((52, 8, 58, 65, 84), (40, 58, 32, 67, 12), (51, 46, 57, 48, 63)) out 32
(-693, -394, -466, 272, 16, -236, 779) out 272
(15, 81, 8, 83, 13) out 8
((28, 32, 75, 82, 33), (22, 29, 78, 85, 31), (91, 83, 30, 23, 81)) out 78
(9, 5, 8, 7, 3, 2, 6) out 7
((1, 8, 8, 2, 2), (8, 2, 1, 7, 7), (8, 1, 1, 7, 7)) out 1
((25, 38, -27, 32, 32), (29, 36, -25, 29, 34), (26, 32, -25, 30, 27)) out -25
---
[-4  3  4 14  3 36] --> 3

[[-18  13  15  -3  -6 -38   1]
 [-31  10 -31  -6  25  -5 -19]] --> -5

[-13   3 -38  20 -18  18] --> -18

[-24  15 -39   8 -12] --> 8

[  1   9 -33  21] --> -33

[-21  11 -34   9 -12  -2  22] --> -2

[  6  19  37 -31] --> 37

[[ -2  34 -25   5   8]
 [  9 -29  32   1  -1]
 [ -2  36 -25   6   8]] --> 6
---
array([ 14,  36,  -3,  32,   2, -44]) Answer: 32
array([122, 192, 169,  63,  71, 225,  38]) Answer: 71
array([ 38, -18,   2, -33]) Answer: -18
array([207, 157, 193,   4, 245,  69,  33]) Answer: 245
array([5, 0, 8, 9]) Answer: 0
array([19, 73, 72, 12, 48, 98]) Answer: 12
array([175,  67, 179,  59, 206,  63]) Answer: 59
array([-29,  42,   7,  31]) Answer: 42
array([0, 3, 7, 3, 2]) Answer: 7
---
-3,9,27,-14,5,-2,-4 => -3, -4

27,13,18,6,12 => 27, 12

4,29,-19,-6,19,8,10
-14,-5,29,-2,-30,14,-11
5,13,-18,7,16,15,-8
=> 4, -8

38,-21,-32,3 => 38, 3

-21,-30,26,-5,-13,-18,-31 => -21, -31

27,30,31,-28,-12 => 27, -12

-10,-14,15,-10,-34,12,10
-16,-16,16,12,-20,-12,-16
0,17,-35,1,27,5,14
=> -10, 14

14,-31,38,-17
-13,-10,4,14
-10,-21,-1,-30
=> 14, -30
---
[[ 17 189 110  48  82 128]
 [221  19 122 174 173 135]
 [ 66 182 178  78  63  97]] → 48

[6373 1099 5434 8111 6791 9710] → 8111

[141  46 176  97 225  69] → 97

[[  5  -8  -8  -4 -35  -4]
 [ -3   8  11   0  29   9]] → -4

[1 7 4 5 1 4] → 5

[195 193  74 102 152  13] → 102
---
[[548 628 755 740 262]
 [494 505 559 498 463]
 [283 194 469 384 240]] out 559, 755

[[2851 6591 8452 5506 3799 5728 7413]
 [2523 8592 5257 6579 4196 7489 7484]
 [5325 3624 6369 6866 3049 7188 7937]] out 6579, 8592

[175 234 195  56 138] out 195, 234

[-14  29  -3 -44  -6] out -3, 29

[[ 611  622 -944 -947  564]
 [-904 -906  439  460 -901]
 [ 487  497 -916 -919  445]] out 439, 622

[[639 434 487 192 881]
 [456 551 630 953 814]
 [774 912 784 682 451]] out 630, 953
---
[[-5, -11, -16, 11, -3, -13], [3, 10, -23, -4, -3, 6], [-3, 1, -38, 5, -4, 7]] yields -38
[24, 8, -33, 6, 0] yields 8
[6, -32, -7, 14, -16] yields -32
[37, -38, 4, 34, -14] yields -38
[[18, 32, 3, -2, -20], [-3, 33, -28, 16, 7], [12, 21, -7, 25, -20]] yields 21
[[-10, 13, -9, -16, -6, 22], [-3, 14, 5, -9, 1, 19], [-36, 21, -32, 15, -9, 28]] yields -32
---
[79 70 78 17 40] Out: 17

[-666   14  523  669] Out: 669

[196 156  80  61 161 154 250] Out: 61

[ 568 -105  295  527 -635] Out: 527

[[-28 -29  38 -28  34 -28 -29]
 [ 13  11 -30  15 -30  16  12]
 [ -7  -8 -26  -6 -26  -5  -7]] Out: -28

[ -41 -694 -104  740] Out: 740
---
array([[ -5, -35,  28,  14],
       [-35,  21,  28, -16],
       [-35,   1,   7,  20]]) => 28

array([[  5,  16,   5, -26, -19],
       [  8,  -2,   4, -34,  36],
       [ 29,   7,  15,  14,   3]]) => 4

array([[-10,  -1,  15, -11,  39,  24],
       [  6,  16, -22,   2,  -6,  -3],
       [ -2, -15,   3,   0,  -4,  14]]) => -22

array([[-11,  35, -29,   5,  10,  -8,  17],
       [ -2,   8,  14,   9, -25, -27, -32],
       [-10,  -7,  16,  17, -25, -20, -26]]) => 14

array([[ -4,   0,  -5,  30,  -1],
       [ -4,   0,  -5,  30,  -1],
       [-32,   3,   7, -39,   0]]) => -5

array([[ -6,   5,  -4,  14,  -1,   8],
       [ 20, -25,  17,  13,  24, -25],
       [ -3,  -2,   4,  32,   9,   6]]) => 17

array([[ 16,  18,  11, -22,  20,  16],
       [-19, -18,  28, -15, -20,  34],
       [-20, -17,   2,  10,  -8, -22]]) => 28

array([[ 24,   8,   8, -25],
       [ 35,   7,   7,   1],
       [ 31,   8,   8, -17]]) => 7

array([[-3, -3, -4,  7,  7,  7],
       [-7, -7, -7, 15, 29, 11],
       [-4, -4, -4,  6, 11,  3]]) => -7

array([[-28,  16,  10,  20],
       [-28,  19,   6,  15],
       [-28,  19,  32,  -8]]) => 6
---
[6612 2321 9235 1447] Out: 9235

[[613 644 759 513 759 594]
 [300 453 302 844  14 518]] Out: 14

[562 179 964 649 382] Out: 649

[4389 1618 8638 2324] Out: 8638

[[ 379   86  754 -475   52]
 [ 330  291  205   55  736]
 [ 459  258  127 -647 -653]] Out: -647

[[148 215 116  23]
 [  7 150 128 254]] Out: 128

[ 54 210  96 153] Out: 96
